One turning vector, and how many ticks it has turned
The counts run from 0 to 462.
[129 125 130 105 100 130 129 128 108 104 124  76 146 121 156 101 122 133
 143 157 165 106  83 144  86 157 101 109 156 144 140 102 172  45 156 148
 110 107 128 102 122 122 176 107 175 100  68 111 153 110 164 109 141 163
 155 124 138 121  63 130 141 143 138 155 134 101 132 134 127 148 139  90] -> 102
[ 83 145 142 118 161 124  99 151 115 144  92 150 143  98 130  79 124 127
  78 127 141 137 151 146  97 109 133 122 129 160 100  87 165 109 139 131
 132  94 151 103 100 136  78 141 115  79 145 156 171 168 111 111 143 144
  70 101 153 164 166  68 163 145 115  98 125 104 126 143 113 136 112 163] -> 292
[134 124  86 142  66 124 142 116  97 126 126 118 137 110 124 152 196 114
 152 135 144 113 134 125 132 108 130 124 118 100 116 130  96 112 158 117
 108 170 128  39 131 137 125 124 111 178 135  89 121 128 120 105 145 157
 150 115 106 102  69 162 114 147 127 139 118 153 103 120 133 141  77  89] -> 417
[ 98 140 129 173 140 107 147 148 129  88 126 180 107 133 103 154  49 167
 122 129 114 116 181 142 175 109  91 154 155  88 107 126 107 119 105 116
 119 119 108 124 138 144 147 151 125 104 165 166 116 136 133 132 124 115
  75  76 145 131 147 122 144 170 169  99 148  83 124 125 103  96 112 130] -> 158
[150 156 180 155 111 147 161 130 125 109 156 161 123 108 137 178  70  98
 125 121 128 106 135 104 199 153 118 140 194 100 131 137 121  86 139 135
  83 127 113 120 137 163 159 125  96 130 137 166 151 116 167  80 144 153
 116 104 119 109 122  91 166 143 135  84 176  94 133 126  95 137 130 117] -> 160
[157 111  84 113 140 155  79 145 111  86 169 161 165 127  92 129 133 150
 127 131 121  99 113 108 110  92 137 168  92  76 118 153 133 160 106 154
 120 115  94 152 151 119 139 146 108 116 170 107 123 145 145 193 145 130
 145  90 109 153  96 144 123 127 152 151 104 177 125 108 146 103  89 157] -> 232
[ 82 120 177 155 137 155 177 139 126 106 141 156  71  85 150 173 101 155
 111 156 117  96 193 131 152 124 135 147 134 125  99 192 152 102 112 123
 119 119 120 109 135 155 132 137 105 143 166 134 130 158 109 116 142  84
 115  93 151 150 124  98 142 140 177  89 110 110 151 117 114 116 115 149] -> 403
[122 181 152  89 141 104  86 136 137 155 106 161 136  95 117 121 162  97
  88 128 159 118  86 153 174 110 161 138  91 113 124 122 117  86 127 118
 181 114 152 120  76 147  86 110  98 117 118 139 106 132 126 110 122 159
 140 136 102 146 129 135 117 172 112  97 129 115 167 132 149 124  79 179] -> 295
[131 178 177 135 130  96 143 113 134 165 166  76  94 105 106 119 129 123
 125 139 106  94  86 140 117 131 109 125 164 149 142 144 128 112 103  97
 106 127 172 162 132 145 146 126 128 132 148 138  96 138 136 157  96 122
 136 112 137 101 143 123 180 173 153 103 111  83 124 142 145 189 180  86] -> 26
[ 99 138  82 119 180 126 153 172 112 123  99 126 146 167 100  79 106 164
 107 131 148  91 127 122 134 107 139 121  75 125  93 103 116 156 122 155
 140  91  96 122 100  91 128 113 173  98 143 132  77 164  95 166 113 128
 114 164 127 125 156 169 195 128 140 137 131 184 184 117 125  99 157 131] -> 210
[148 115 150 140 119  85  79 143  88 126 147 156 174 122 122 125  84  96
 136 124 192 151 147 141 184 134 126 152 125 145 140 103 114 105 134 185
 148  86 152 146 151 111 103 153  70  99 149 178 118 109 164 129  97 146
  90 130 154 106 150 131 107  91  96 154 169 146 121 144 132 114 127 163] -> 139
[190  78 113 156  82  98 161 132  94 169 188  79 101 120 143 148 119 155
 150 189 129 114 105 137 143 115 125 104 148 120 112 166 109  97  97 136
  85 128 117 125 120 144 182 148 123 110 113  99  95 113 129 146 119  82
 160 124 132 102 104 142 101 154 193 142 134 126 147 115 172 113 125 111] -> 247
[112 173 106 142 144 101 168 143  98 139 111 101  76 125  86  98 114 168
 126 135  80  79 146 153 128 110 114 141 126 174  98  82  89 147  97 121
 139 135 184 160 124 146 143 136 136 156 126 128 113 125 115 154  66  98
 101 124 112 107 133 122 167 188 155 139 133 116 139 114 170 127 151 123] -> 24
[153 132 103 136  95 141 151  75 138 164 106 126 138 144  75  99  87 138
 179 154 119 114 108 118 143 129 158 132 107 135 143 128 131 164 165 140
 187 144 129 144  67  63 120  99 118 114 102 101 114 127 133 125 170 185
 118 122 103 167 127 156 112 117 131 157 101 177 130 101 147 169 145  90] -> 364
[122 114 158 124 119 122 116 128 123 119 113  81 127 129 118  94 165 143
 163 112 162 162 164 172 106 135 105 168 129 197 152 111 157 131 133 153
 152 102 169 170 166  65  89 142 173 101 120 146 143 129 139 169 106 133
 120 158 198 131 181 132  96  80 118 175 143 115 117 152 143 138 126  88] -> 117
[ 90 182 119 127 109 141 149 125 154  88  98 144 121 130  87 161 178 122
 136  94 109  76 129 105 143 130 115 161 132  71 141 126  90 158 153  88
 147 175 113  89 144 122 153 119 141 177 163 118 109 135 135 125 138 159
 111 122 103 109  94 158 149 179 126 132 113 128  84 125 104 148 123  66] -> 179
[118 135 135 115 122 121 138 154 109 101  73 133 140 127 123 158 106 128
 120 135 156 171 152  96 119 154 123 145 163 124 118  66 128 123 142 139
 145 118  69 136 143 154 180 170 148 173 101 107 125  90 106 124 115 132
 129 163 133  90 111 100 143 189 108 169 185 126 118 147 127  70 119 150] -> 326
[148 102 151 163  58 118 139 124  94 125 151 105 118  95 151 150 178  98
 157 139 144 100 139 129 192 124 133 126 126 116 112 145 111  73 126 123
  86 148 137  93 155 157 144 120  86 174 142 142 124  90 146  98 113 122
 180 143  91  94  92 164 121 137 143 116 163 139 149 130 138 116 105  99] -> 411
[103 132 171 123 120 104  75 121 140 118 115  89 133 127 108 103 174 136
 148 102 143 126 137 163  96 130 113 170  88 157 164 138 134 155 144 132
 176 126 164 157 165  82  77 135 176 121 134 128 122 124 134 164 103 132
 119 150 171 129 149 131  54 101 153 168 116 112 105 154 155 127 116 112] -> 116
[ 92 105 128 115 115 136 115 146 138  86 113  87 112 134 136  96 136 182
 151 147 100 111 130 163  62 133  76 145 130 149 138 125 160  94 127 122
 129 114 112 117 161 107 144 131 221 108 135 123 151 130 120 148 134 109
 134 139 175 154  98 132 126 141 186 127 114  80 126 151 112 129 118  89] -> 100
[138 156 120 136 118 137 147 148 167 161 102 155 151 134 122 136 131 130
 143 151 110 169 121 102 154 108 113 130 148  68 111 138 151 128 140  97
 136 129  56 100  70 155 116 119 126 112  64 146 143 135 108  95 159 158
 154  86  97 176 151  97 103 146 119 101 160 123 151 109 149  99  65 141] -> 311
[135 171 171 146 104 127 135 112 125 102 129 182 124  99 151 187 100  90
 129 125 136 105 123 116 208 154 150 144 180  83 141 116  96  96 143 140
 124 124 127 126 121 173 182 132  75 159 132 130 121 100 166  79 122 135
 115 118  90 105  77 117 139 157 129 104 172 118 118 153 108 121 108 133] -> 161
[194 120 108 111 120 151 158 138  98 131 162 144 129  98 135 149 113 155
 133 182 137 130  79 103 123 100 165 152 116  99 128 145 138 108 113 172
 128 118  96 119  95 136 178 128 124 134 104  52 134 167 133 149 142 125
 147  89 110 135  58 144 150 154 138 150 102 168 150 100 135 149 100 138] -> 236
[132 162 143 132 126 145 113 152 173 130 126 167 164 137 113 151 125 112
 116 144 117 155  92 111 141 127  99 151 111  51 127 176 154 143 134  86
 147 146  71  92 129 156 112 117 135 110  97 162 130 131 124 100 171 158
 159  62  78 164 141 104  98 130 112  88 136 110 126 116 146 120  55 128] -> 312
[ 91 164 158  93 153  98  77 174 154 144  96 162 140 101 111 121 158 110
  72 106 159 135 102 149 156 108 141 161  62 117 122 123 115 121  99 114
 186 108 138 134 116 143  54 126 115 119 157 158  97 149 112 127 111 133
 119 132 116 137 142 120 126 152 104 104 125 109 131 149 143 120  87 178] -> 296
[184 137 124 166 100  94 130 115 128 151 179 120 116 152 120 155 137 126
 152 150  78 141  88 147 131 107  76 155 145  89 155 168  83 159 113  85
  84 182 115 142 148 157 169 155 136 168 142 121 115 130 140 132 103 144
 140 108 111 116  98 145 108 111 156  98 140 124 113 148 151 143 134  80] -> 9
[145 160 158 175 123  80 128 137 112 128 167 128 107 148 126 173  99 107
 127 163 112 129 122 131 100 127 102 159 114  90 153 197  87 150 112 103
 123 146 112 126 156 176 158 168 130 156 124 108  98 136 127 121 101 122
  86  97  85  85  95 118  82 121 125 117 135 110 123 136 205 134 109 135] -> 4
[137 144 120 155  69 113 138 142 136 113 110 131 158 148 107 153 156 114
 150 104 121 143 137 135 142 126  81 160 108  86 141 120  66 121 123  87
 139 165 103  89 154 108 155 131 108 196 166 142 103 109 114 132  99 141
 130 130  79  89 107 180 110 185  99 135 127 144  98 133 126 120 104  72] -> 173
[173 108 117 110 148 174 136 145 112  97 171 136 130 110 134 120 122 151
 122 151 129 138 149 107  90 103 141 166 160 122 106 119 177 141 109 163
  84  78 101 149 145 123 164 157 136 121 164  91 152 179 129 179 137 121
 129  91 167 144 111  98 172 139 141 127 121 172 131 122 105 127 133 138] -> 234
[101 140  89 134 140  65 166 117 103 161 100  99 114 147  99 119 142 132
 142 109 121  98 119 139 133 122 118 118 133 163 129  67  55 161 115 147
 143 147 165 152 132 127 151 139 132 134 163 101  60 100 118 148  86  81
  94 171 133 101 126 137 144 164 152 136 167 129 102 130 142 130 164 107] -> 29
[ 91 109 187 181 116 108 160 127 127 106  92 138  97 117 147 171  76 121
 118 146 120 169 197 124 120 129 132 149 178 115 108 159 117 119 118 107
 118 145 105 119 144 169 150 176  96 165 172 142 136 126 114 107 111 127
  53 128 143 117 131  89 143 160 127  92 138 100  96 151  97 114 127 139] -> 164
[148 180 122 146 116 116 117  88 113 115 166 116 115 133  97 132 132 123
 144 139  61  85  92 141  87 112  88 157 174  87 143 135 118 149 143  96
  99 163 143 142 156 139 155 145 131 149 146 118 161 142 146 130 129 176
 124  75  99 113  84  95 146 142 116 113 103 120  81 129 139 171 133  99] -> 15
[119 128  63 100 137  95  94 132 112 168 106 150 171 124 125  86 191 112
 155 107 139 100  82 162 159 104 101 136 103 132 122  89  96 132 145 120
 135 129 176  78 122 100  90 101 122  95 132 146 120 110 145 102 123 136
 153 106  99 161 120 155  92 120 129 107 165 131 117 111 126 127  89 116] -> 284
[126 100 110 139 163 114 111 137 111 136 108 130 126 154 123 133  89 144
 142 157 129 130 137 107 131 121 148 128  53 117  99 188 137 186 125 146
 140 122  89 153 121 134 110 160 118 128 137 126  85 120 109 134 120 103
 118 145 110 143 115 127 109  85 146 111 147 185 171 122 192  87 134 189] -> 221
[206 109 113 113 135 131 137 119 144 147 159 121 167 121 159 126 130 111
 164 160 136 147  81 128 134 117 150 133  81 113 125 184 119 158 102 143
 109 108  93 152 128 127 157 138 110 150 136 125 120 120 126 138 109 133
 180 144  88 154  93 163 115  76 109 121 152 194 186 120 159 128 116 138] -> 225
[136 141 134 149 122  77 134  84 123 202 141  72 108 123 116 122 143  95
 143 136 125  91 113 129 143 154 117  94 187 133 125 121 125 166 139 125
  87 141 168 152 138 133 125 128 102 118 156 130  98 116 160  98 143 155
 114 133 119  97 167 100 146 127 144 106 150 121  90 122 158 192 188  80] -> 32
[133 100  73  96 153 192 159 159 149 133  92 164 140 105 144 128 148 139
 142 139 124 141 135 109 143 126 146 114 142 107  85 113 189 130 132 157
 127 101  73 114  95 140 159 127 119 128 130 116 167 122 119 128 164  94
 161 107 125 201 122  87 152 154 143  98 172 157 162 106 101  91  90 164] -> 71
[125 187 110 125 137 140 118 100 113 101 166 134 123 122 119 130 155  93
 146 134  88  74 114 119  85 134 102 171 163 113 138 113 118 163 139 128
 106 138 164 142 184 138 161 145 117 163 152  87 154 134 172 130 115 157
 115  70  92 103  66  89 140 144  96 133 136 138  73 115 131 162 127 107] -> 16
[110 159 147 134 130 120 138 142 128 106  95 197 119 111 127 201 101 103
 130 120 118 126 130 126 190 137 127 170 136 101 124 121  62 112 141 137
 132 150 113 120 123 172 183 137  95 171 157 114 101 109 129 104 114 112
  92 119 111 119  72 127 118 175 127 105 174 114 128 149 106 101 103 151] -> 162
[125 123 118 114 153 149 103 149  98  83 166 147 111 122 127 144  93 153
 102 167 120  86 134 106  85 115 159 161  72 106 121 161 144 138  95 141
 140 106 100 130 152 153 149 178 118 131 141  77 120 175 122 171 139  87
  98  75 115 104  71 113 122 162 147 149  89 143 117 106 161 135 102 176] -> 238
[149 167 123 121 131 105  81 133 103 141 153  97 164 146 123  77 176 101
 117 131 143 108  97 130  99 108 105 140  93 103 123 150 158 143 149 106
 100 120 142 105 150  97  81  99 153  98 125 159 131 150 137 121 120 207
 144 118 106 115 133 140 141  86  94 123 108 150 127 134 165 175 122 111] -> 446
